128 stands for zero in the data rows.
Here are some rows, each followed by its group. Groups can overlap.
[156 134 174  99 156 165 170  97 127 214 150  98  80 144 120 120 180 153 173 152  86  62  53 139 188  93 103 149 108 160  99 108 152 107  86 100 183 113 114  88 105 159 136  86 109 156 105  65  78 158 150 183 112] nm
[154 116 129 162 111 135 101 102 134 151 152 127 125  89 123 116 131 131 148 137 112 144 138 121 147 123 148 109 113 152 105 132 103  99 131 147 141 121 108 152 116 127 176 158 133 132 133 106 123 104 137 124 144] gp
[116 108 137  87 150 133 142 138 153  99 151 132 113 131 106 120 113 126 122 133 123 147 140 136 127 125 122 124 135 109 135 133 153  97 126 139 122 117 161  95 117 134 122  99  93 133 103 132 138 120 119 101 104] hf
[145 125 155 121 112 134 127 127 139 121 141 154 103 119 113 115 132 152 155 131  99 122 117 160 144 128 159  79  91 156 133 125 113 115 134 127 136 142 112 111 123 157 145 164 113 138 104  83 116 147 158 122 123] nr
[136 151 123 130 130 113 151 160 151 116 112 125 144 136 157 149 130 156 108 150 142 100 141 118 129 169 143 140 138 100 133 115 158  99 147 129 100 114 116  98 133 108 116 103 131  84 126 153 161 157 140 143 160] dt
[ 87 178 144 113 107  94 118 152 126 119  80 135  89 135 166 139 147 127 102  86 105 121 108 122  82 158 126 126 104  97 161 117 156 146 113  84 123 145 104  99 191 133  86 153 123 107  83 123 146 165 155 130 162] hf
[164 133 142 113 137 138 173 138 146 119 125 139 135 149 109 129 132 155 161 154 129  96 126 162 157 121 171 101 116 153 147 121 107 117 157 118 131 159 121  99 109 157 124 136 115 127 151 114 126 146 121 164  99] nr
[105 136  80 110 161 118 118 126 110  97 137 133 118  92 125 127  93 128 120 136 131 146 152 120 114 127 126 133 149 125 101 112 134 125 158 110 116 101 178 147 102 125 121 114 126 139 133 165 101  93 134 104 136] pq
[142 129 146 147 130 124 134 158 168 140 115 114 142 141 169 144 139 144 103 148 151 125 148 130 127 158 151 161 147  88 135 125 140 119 115 140 112 118  88 100 142 119 126 117 115  83 121 135 163 141 129 161 144] hf
[133 101 140 139 118 152 108 102 125 150 144 137 121 126 109 107 132 122 145 126 125 147 124 137 133 114 144 120 115 173 128 137  89 129 130 127 152 146 113 157 118 150 154 166 126 154 140 106 115 115 116 111 119] gp
[105 161 116 159  84  97 106 155  99 129  77 138 152 137 147 143 144 125  94  86 119 106 115 102 104 134 117 138 116 121 136 112 157 150 135 123 103 112 122 140 165  83  95 125 163 114 115 145 144 162 152 140 167] dt
[116 107 116 131 125 132  98  94  97 117 144 140 126 124 115 119 113 108 136 118 138 163 132 122 119 108 101 116 125 156 105 136  86 155 120 137 150 148 141 174 130 141 138 163 141 161 146 128 103 113 117  99 111] pq
[114 148 141 160  83  91 113 153 139 143 104 151 133 147 160 120 162 125 104  89 112 134 117 110 100 158 134 138 103  95 152 141 151 122 103 125 125 124  95 113 169  92 107 143 151  95  95 105 165 158 146 108 173] hf
[150  94 168 127 110 139  93 124 153 141 151 139 137 130 112 129 137 121 146 111 118 161 113 138 131 118 131 106 111 133 127 145 113 124  95 158 132 141 106 131 140 154 139 158 109 138  97  86 126 136 141 128 114] nm
[ 94 151  75  90 164 129 137 130 103  97 125 124  97 108 123 124  99 140 132 147 129 141 142 136 112 129 118 114 133 126 129 111 134 131 143  96 127 110 177 138 110 147 118 111 114 141 132 155 105 101 126 112 112] nr
[127 144 108 140 159 148 120 143 130 140 135 128 107 103 132  75  92 144 155 167 130 154 167 145 147 138 155 125 164 148 151 108 104 148 156  98 149  93 123 164  93 143 161 137  87 120 178 129 115  84 114 154 126] gp
[114  98  98 113 150 143 143 123 131 107 146 111 142 134  96 106 107 101 122 134 154 147 143 135 129 106 102 144 142 130 145 128 125 145 131 144 124 114 176 139 104 131 114 116 122 157 141 157 129 105 104 117  97] pq
[163 114 168 101 146 133 166 111 167 116 154 141 124 148 111 139 132 154 149 150 134 120 136 141 148 129 157  99 106 125 135 148 129  98 135 134 125 154 113  78 121 143 140 123 103 108 125 106 154 125 115 113 107] hf
[111 115 139 122 115 147  77 110 118 118 144 140 107 125 129 128 112 130 133 120 131 172 133 131 116 125 112 109 116 141 110 133  89 162 113 126 152 152 118 154 135 169 148 169 118 146 122 106  95 126 126 101 108] pm
[102 172 130 140  90  96 102 166 113 120  82 140 122 120 164 142 139 141  99  86 105 107 113 121  98 147 128 131 113 105 141 114 159 138 130 109 114 117 112 119 171 104 101 134 152 103  92 128 141 166 160 139 175] dt
[106 157 120 155  82  79 108 163 112 130  92 146 141 128 150 148 138 128  96  85 108 115 109  90 107 139 129 143 110 109 129 104 166 132 136 122 112 110 117 126 162  82  97 119 168 100  94 130 146 157 153 124 174] dt
[102 159 125 143  90  90 110 156 103 133  85 149 141 132 155 154 144 123  99  84 108 127 108 103 100 145 124 134 120 112 133 121 164 133 133 114 106 109 121 134 167  85  93 121 160 108 101 139 140 155 159 121 173] dt
[ 97 150 142 142 102  90 115 134 122 120  92 127 122 149 153 141 150 111 100  71 119 130 116 109  78 144 114 130 117  98 163 136 157 150 110 111 115 136 114 116 180 109  82 138 140 116  88 131 159 149 137 126 164] hf
[102 143 117 153  97  86 107 132 104 124  99 145 147 140 144 141 141 103  94  71 121 121 121  96  92 131 118 141 124 113 151 134 155 150 130 115 105 134 128 141 168  77  77 132 161 120 100 148 149 134 139 119 171] pq
[112 145 103 115 151 132 163 130 133 110 132 127  95 107 127  92 101 148 141 164 115 116 150 152 128 133 142 105 136 139 127 122 132  97 159 113 133 108 150 109 105 134 144 104 101 126 156 137 124 120 125 111 128] nr
[112 111 112 142 129 135  84  85  99 118 144 133 123 111 122 118 108 101 132 113 136 163 143 102 109 108 103 121 135 146  97 136  84 156 121 131 159 149 132 183 131 134 153 164 140 151 137 128 102  94 117  94 125] pq
[117 158 135 166  86 102 121 162 125 145  94 147 128 130 169 122 156 138 108  94 107 125 123 109 105 150 148 125 112 114 138 126 157 103 121 117 116 109  97 107 162  82 109 138 152  94  97 110 159 159 155 134 179] dt
[ 93 149 118 153  92  97 104 138  98 119  87 133 157 153 141 145 147 107  96  74 133 124 119  99  99 134 102 137 117 111 150 129 152 150 121 122 109 124 135 138 169  88  87 124 167 120 106 146 149 153 133 121 166] pq
[139 129 129 148 134 118 125 136 155 128 120 113 166 152 151 144 134 112  86 131 174 140 144 100 107 142 118 167 156  69 132 135 141 125 106 160 115 121 115 116 145 108 131 105 138  94 123 155 166 132 108 140 141] hf
[132 137 102 146 125 124 134 146 121 136 107 113 177 147 142 145 120 111  97 135 170 112 142 119 125 150 118 159 163 109 138 125 139 133 145 133 104 117 132 138 125  94 107 105 156 110 164 172 148 117 111 137 149] pq
[104 158 127 141  95  90 116 152 116 133  89 138 116 130 154 142 151 127 102  83 101 118 115 117 100 144 135 129 118 113 151 128 159 135 119  99 113 116 105 116 170 103  91 137 145 108  88 127 148 146 153 143 165] dt
[ 69 191 111 116 115 111 120 147  95 125  60 134  78 127 175 129 156 139 110  97 122 107 107 142  86 152 124 125 112 118 158 102 135 164 127  68 129 132 114 111 174 136  86 160 133 123 111 130 133 162 153 159 155] dt
[110 106  83 135 108 146 117  94 114 137 119 102 136 141 150 170 136  95  75 118 191  97 110 122  87 128  91 151 140 116 131 149 109 150 109 137 115 167 121 143 145 127 128 136 174 147 132 172 126 135 118  93 126] pq
[116 106 123 136 114 132  87  98 107 117 150 135 124 117 116 127 106 107 134 112 127 168 134 114 121 117 109 109 121 153 110 138  94 160 123 137 142 145 134 171 125 138 147 168 144 154 137 131  99  98 125  99 116] pq
[112 170 132 150  84  90 105 171 122 129  82 149 136 128 159 142 139 136 102  95 104 108 114 108 107 147 133 139 110 112 132 103 169 127 135 128 112 107 114 121 166  85 100 126 158  97  97 125 150 176 162 138 173] dt
[119 157 142 170  80 102 116 168 128 150  97 146 136 137 163 127 151 139 107  96 103 117 118 106 114 146 145 129 113 109 140 120 155 106 120 132 119 116  96 105 163  78 107 132 152  90 103 109 158 166 158 135 176] dt
[127 121 116 125 174 129 106 131 134 111 141 129 128  98 119 104  86 120 149 144 129 184 169 133 127 123 133 130 172 119 131 130 122 156 136 123 132 102 152 164 104 127 138 128 102 132 157 138 119  75 107 135 112] pq
[150 114 130 132 161 143 133 136 156 142 155 125 129 115 111  75 105 134 150 159 121 159 159 146 163 130 165 133 160 140 158 125 122 120 143 132 139  93 130 139  97 131 153 126  92 120 160 116 140  85 102 152 112] gp
[110 107 114 135 127 135  87  95  91 117 145 139 122 119 124 117 105 103 131 118 135 172 140 105 114 106 105 120 138 155  91 141  83 156 114 127 154 145 132 186 127 139 152 165 139 156 141 129  98  98 112  91 119] pq
[129 119  94 139 146 137 140 127 131 130 147 121 119 106 123  84 108 133 134 165 136 144 165 132 129 127 144 132 150 134 128 131 121 103 148 139 138 111 147 145  96 119 154 121 117 124 151 141 131  91 114 114 128] gp
[152 100 174 128 112 144  89 115 159 146 154 135 139 126 114 128 141 120 144 117 122 158 113 145 130 122 130 111 108 135 127 148 109 124  94 164 137 135 112 121 138 157 148 156 115 144 100  87 126 138 136 127 111] nm
[134 117 161  93 170 131 132 144 164 107 150 138  97 123 109 107 105 144 151 139 115 169 154 145 141 140 153 110 147 107 151 123 139 137 123 121 130 108 127 103 122 150 124 119  65 114 116 108 140 107 117 144 101] hf
[103 169 119 162  87  90 108 151  95 127  84 143 146 133 154 140 139 121 101  85 116 115 113 106 101 124 120 146 117 125 135 116 155 142 139 119 111 110 126 136 158  83  86 122 168 114 111 144 146 158 146 141 171] dt
[112 128  82 103 155 122 149 126 112  89 143 125 128 111 102 122 110 122 123 133 130 136 143 126 120 112 112 125 138 122 122 128 143 115 145 126 110 118 186 130 103 120 111  98 125 144 128 157 120 106 120 101 114] pq
[113 119  67 118 148 133 126 123 110 103 137 112 141 112  99 119  98 111 122 138 143 136 155 139 136 120 107 132 153 138 128 122 121 144 149 134 105 108 183 152  96 126 118 118 131 156 155 165 108  97 115 130 119] nr
[119 124  87 125 142 135 122 136 121 105 135 112 136 104 113 111 105 122 122 144 139 131 151 141 134 124 114 131 145 134 121 118 120 139 145 142 115 104 171 143 101 130 128 122 125 149 149 155 112 114 120 131 109] pq
[127 143 147 113 140 108 167 142 163 109 120 134 126 156 156 150 132 139 105 137 149 117 133 113 101 158 138 138 139  90 138 127 166  97 125 121 109 120 121  83 148 113 103 104 120  87 110 152 167 146 128 125 149] hf
[167 105 146 151 139 123 131  93 127 147 158 117 147 121  99 109 126 117 148 135 113 130 139  96 145 104 125 135 126 135  94 146 127  88 127 159 145 125 139 153 110  92 166 108 138 134 148 119 129 100 114  95 141] gp
[152  96 114 147 118 141 134  97 127 141 150 144 147 126  86  95 124 115 142 129 125 128 131 124 142  99 140 118 117 179 128 134 100 105 148 140 149 143 132 158 109 120 146 157 148 163 159 121 121 110 114 107 123] gp
[111 147  94  98 150 138 145 142 115  91 123 120 106 105 119 119 105 139 129 149 121 117 145 152 135 122 126 115 135 135 128 115 135 125 149 110 114 109 174 111 107 140 121 103 113 144 139 144 104 122 131 134 115] nr
[110 165 149 136  98  89 114 160 129 127  94 141 120 129 162 147 155 137 101  84 102 124 119 111 100 145 140 132 110  98 138 122 169 118 112 118 111 121 103 100 177 101  89 130 138  99  73 117 157 164 156 128 176] hf
[139 106 154  97 156 160 151  83 109 185 158  98 120 157  97 140 167 105 160 122  98  92  58 111 168  56  63 188 122 140  83 145 152 134  70 136 174 128 157 133 105 141 123  87 132 184 115 100  67 150 125 149  93] nm
[134 135 145 103 163 122 135 163 139  92 139 131 122 100 106 114 115 148 157 139 110 143 157 147 149 138 140 108 137 110 135 119 141 134 137 145 124 104 148 105 111 141 136 110  79 113 121 115 133 123 127 144 105] nr
[119 117 127 128 123 150 103 111 127 123 134 140  87 104 125 115 125 146 148 129 117 146 137 135 124 132 141 101 105 151 121 124  90 140 127 107 155 153 102 147 125 166 155 180 117 142 119  97 106 120 136 115 122] pm
[103 145 150 146  84  85 100 170 130 125  91 156 143 144 153 155 142 127 103  81 109 138 118  90  99 151 115 139 103  95 130 125 173 125 113 136 106 122 116 113 172  90  89 131 154  90  81 118 155 167 156 108 176] hf
[114 164 118 110 140 123 169 143 136 106 108 128 123 146 153 144 136 140 103 141 146  94 134 135 115 156 131 130 139 101 148 122 156 115 142 100 109 122 130  86 139 117  96 102 133 103 134 157 153 144 129 135 145] nr
[164 149 150 106 138 135 168 126 145 116 129 144 116 139 125 131 124 171 159 164 133 108 135 158 158 132 160  90 101 138 139 122 115 104 149 109 127 144 116  89 114 155 157 131 114 110 149 108 132 140 123 142 106] nr
[147  89 162 120 109 143 110 123 157 137 156 141 139 143  95 119 143 120 143 117 115 144 101 150 138 109 140 112  95 140 148 151 110 124 102 153 138 150 115 119 133 156 128 167 116 153  99  75 121 138 133 118 103] nm
[132 130 128 139 132 114 130 141 143 122 118 122 169 156 147 153 128 115  87 135 164 134 150 108 117 152 116 160 155  87 124 140 146 113 123 153 100 123 124 121 139  97 119 100 135  93 134 162 163 130 114 118 146] hf
[154 137 134 116 137 142 168 130 126 108 118 135 128 147 117 124 128 157 154 155 138  97 134 160 156 124 164  96 117 153 143 115 103 128 154 113 134 157 121 111 112 155 144 132 115 130 162 121 129 137 118 165 100] nr
[123 167 121 114 136 119 169 162 135 108 103 135 128 138 152 149 138 163 111 147 152  87 138 124 116 167 136 138 124  96 141 111 160  95 147 118 104 118 127  74 141 115 101 101 127  83 124 150 167 163 139 144 150] nr
[134 137 122 138 132 115 137 148 135 119 115 121 171 157 143 150 131 122  97 134 168 124 147 107 116 149 119 166 151  88 127 137 151 105 130 151 104 122 137 115 139  89 115  95 141  95 136 165 167 142 116 114 149] hf
[108 130  66 126 112 141 137  95  82 116 111 111 142 141 144 175 121 108  84 130 186  86 107 130  95 126  80 147 127 130 120 138 116 149 145 130  99 158 150 147 127 125 113 132 193 154 145 192 108 135 133  90 127] pq
[118 130  87 144  98 145 114 116 110 140 111  99 147 119 165 176 136 116  83 138 186  93 119 127 105 137  95 146 131 122 106 130 109 135 125 145 106 143 113 143 133 133 145 132 179 134 131 171 122 149 136 109 138] dt
[111 124 126 135 123 140  81 111 122 129 143 140  93  97 144 122 111 134 130 129 116 168 134 121 111 134 126 105 118 147 103 125  86 138 123 109 164 144  93 162 129 161 169 169 119 129 122 100 106 109 133 108 132] pm
[158  70 145 148 131 142 126  97 124 167 161 112 180 157  79 111 139  79 143 109 127 153 100 109 152  72  98 161 142 147 129 158 119 147  95 166 150 134 147 156 116 106 129 113 140 162 140 118 131 100  90 121  90] pq
[118 141 156 112 165 141 111 152 153 114 143 133  87  99 139 108  98 157 156 153 128 167 162 149 132 153 147 108 143 115 144 108 129 150 129 113 135 100 114 118 120 167 147 136  70 104 131 108 126 107 122 153 112] pm
[159 112 134 153 109 132  98 108 137 147 147 131 129  93 120 108 124 128 142 133 109 141 142 127 151 125 151 111 119 160 111 125  98  99 143 145 143 132 103 150 118 133 171 156 129 133 131 110 120 112 135 121 149] gp
[174  77 149 153 123 148 131  95 148 191 161 106 152 146  93  93 141 107 147 134 114 136 111 121 172  93 138 149 134 160 128 150 118 109 110 152 148 111 117 149 102 101 159 130 123 142 152  94 130 103 117 136 116] gp
[135 147 138 134 123 114 142 161 157 128 112 124 144 143 164 153 127 151 101 144 150 115 140 134 135 170 149 145 140 101 136 117 148 109 140 131 109 105 110 100 135 121 120 108 128  84 130 147 156 153 135 150 155] dt
[158 109 119 133 140 128 166 112 117 108 136 130 172 141  89 134 117 120 142 137 153 113 127 128 150 100 124 119 131 156 130 132  98 137 159 137 124 154 146 136 103 126 127 120 144 147 174 147 128 110  92 135  98] pq
[126 141 156 116 138 112 157 151 165 116 116 126 129 162 156 144 133 136 105 141 154 120 134 125 103 161 124 153 136  82 148 130 157 106 116 135 111 135 118  89 153 124 107 110 111  86 116 148 170 152 124 122 136] hf
[103 148 130  99 173 143 115 153 135 102 128 141  80 100 136 114  86 152 158 145 121 163 157 142 121 147 142 114 148 116 146 105 122 157 148  87 135 113 132 128 116 172 131 139  67 116 136 127 114 108 126 149 127] pm
[188  84 161 169 117 132 113 121 139 173 167 116 181 116 102 114 134 108 149 126  93 141 126 103 181  97 139 146 138 140  86 139 126  95 116 179 139 104 114 145  99  93 167 108 136 122 128 104 126 111 132 131 133] gp
[121 140 130 110 163 147 140 151 147 114 130 130  85 114 118 103 101 157 160 148 113 138 144 170 142 133 168 108 138 132 176 111 127 157 141  90 134 103 135 119 107 170 123 131  80 134 135 108 114 112 120 170  99] nr
[135 121 117 139 134 137 149 118 142 136 120 114 154 177 137 114 135 108 101 134 175 120 139 132 118 147 133 158 151 103 162 131 127 137 116 121 122 135 116 119 136 103 115 112 146 113 158 156 164 114  87 140 127] pq
Which 3 groups are nearest to each row below, nearest first, going by the distance to the centre of the group?
[109 168 135 146  88  88 118 168 117 137  82 141 121 124 158 142 134 134  98  94  97 110 106 125 114 144 141 134 118 127 139 108 159 131 140 106 115 109 105 117 163  99  95 133 155 106 104 125 142 161 166 152 174] >> dt hf nr
Which 4 groups are nearest to each row below, nearest first, going by the average distance to the group's rows?
[136  99 125 138 111 148 111 109 123 145 144 133 125 119 108 111 129 119 145 129 125 144 124 134 146 115 136 117 111 170 132 132  88 131 127 131 156 145 116 164 122 150 158 165 127 153 133 102 117 110 121 111 113] >> gp pm nm pq
[125 129 137 127 122 138  97 108 128 124 135 143  93  99 130 111 116 131 146 128 110 152 136 130 122 129 142 104 116 151 113 123  94 129 132 116 152 151 100 144 131 164 150 169 117 135 118 101 107 122 143 115 133] >> pm gp nr nm
[134  77 121 134 113 131 100  88 112 125 155 132 152 125  94 114 113  98 133 110 127 152 130 115 132 101 108 124 126 167 117 147  93 151 130 156 147 154 144 173 119 130 140 158 147 170 150 133 110 102 106 108 109] >> gp pq pm nm
[136 142 137 127 139 152 168 143 161 155 115 120 108 166 154 104 147 152 115 149 147  98 125 165 135 174 175 133 130 109 197 128 133 123 133  91 120 125  86  80 129 136 117 133 112  96 143 118 163 128 120 159 133] >> nr hf dt pm
[157 109 142 160 129 159 144 129 171 172 129 104 145 157 157  99 150 129 107 145 167 127 131 153 131 156 169 160 154  97 170 138 114 128 106 132 133 115  72 107 130 103 127 129 128  95 151 112 173 109 104 168 121] >> hf gp nr dt
[128 147 125 103 141 108 149 174 145  92 144 142 126  93 127 148 112 162 143 158 106 127 144 126 143 146 139 109 122 113  95  97 171  72 162 147  98  89 156  85 107 124 134  94 107 102  98 129 124 138 167 107 140] >> nr hf dt pm
[101 128 117  88 161 127 127 131 127  90 138 127 104 103 129 127 106 140 130 139 132 155 149 118 115 131 107 121 145 103 106 126 149 107 122 131 119 108 167 128 117 131 129 102 108 123 116 143 122 110 132  88 113] >> nr pm pq hf
[144 125 152 114 119 144 145 124 143 119 141 149 106 130 100 111 146 159 159 132 114 110 103 154 143 120 156  94  80 159 144 125 112 114 130 133 139 145 123  97 126 160 133 155 114 150 107  80 124 160 140 126 105] >> nr nm pm gp
[155 140 150 113 141 136 143 135 141 119 124 145 117 114 130 138 110 161 154 152 127 115 141 154 150 143 165  92 123 130 125 118 109 131 155 117 125 149 106 114 117 165 153 144 113 112 147 124 120 123 132 150 115] >> nr pm gp hf
[118 131 119  99 155 122 144 147 147  98 143 124 110 106 119 127 112 137 130 147 120 136 151 132 123 126 128 119 137 106 112 120 151  97 137 138 116 116 161 103 114 131 121 100 102 127 113 137 130 121 132 102 119] >> nr hf pm pq
[143  97 136 151 125 156 110  95 122 183 146 113 132 124 120  94 123 112 147 133 123 148 116 126 152 103 121 144 138 154 119 133  96 145 114 129 167 122 102 168 110 137 158 137 123 142 153 102 107  94 104 137 115] >> gp pm nm pq
[113 132 126 105 167 135 112 160 131 106 135 127 104 100 117 123 103 130 150 137 120 168 143 145 126 132 141 129 149 112 140 119 127 167 127 103 120 111 136 141 114 161 122 133  80 129 126 121 113  97 120 161 101] >> pm nr gp pq
Which 3 groups are nearest to each row below, nearest first, going by the average distance to the group's rows?
[181  93 138 144 131 143 149 123 145 149 146 120 167 153  99 113 133 131 142 151 151 110 129 144 168 118 158 129 126 156 148 125  97 119 146 148 133 150 105 126  99 144 146 144 132 129 161 115 136 115 106 160 105] >> gp nr nm
[132 126 107 154 130 126 125 139 142 148 113 108 170 148 145 141 120 102  93 132 171 124 141 122 124 144 120 162 163  92 149 133 126 148 130 140 109 119 116 138 133 102 118 110 148 106 149 164 157 108 105 141 143] >> hf pq dt
Which 4 groups are nearest to each row below, nearest first, going by the distance to the group's nearest row?
[164  81 158 150 101 140  96 110 151 162 152 124 142 116 112 104 128 118 145 132 112 139 122 140 154 121 152 118 114 161 129 137  98 123 125 163 142 134 102 144 119 134 167 159 124 141 127  89 122 125 135 129 127] >> gp nm nr pm
[125 101 150 115 117 146 102 113 132 113 145 150 109 130 107 133 124 132 138 111 125 153 115 143 125 118 129  99 102 142 131 136 102 155 114 126 138 163 122 138 135 164 126 165 113 154 102  99 105 131 131 107  99] >> pm nm gp nr
[113 120 132 133 117 139  79 114 123 136 141 142  94 105 146 122 106 126 137 125 113 178 138 125 114 135 140 105 125 159 104 127  88 130 132 106 160 141  90 159 125 164 159 174 117 132 127 106 100 107 135 107 142] >> pm gp pq nm
[115 144 118 111 137 141 132 158 137 114 126 112  96  91 132 116 117 160 141 156 119 114 138 158 135 144 144 108 132 125 133 108 137 117 137 118 127 104 138 111 106 152 138 107  94 128 120 120 116 137 140 145 113] >> nr pm hf pq
[100 147 132 152  91  91 103 150 111 119  88 147 159 146 148 147 146 111  97  78 128 130 119  93  90 136  97 145 119  98 134 137 164 143 117 135 108 117 132 127 174  78  89 121 169 102  95 136 157 156 138 106 165] >> pq dt hf nr
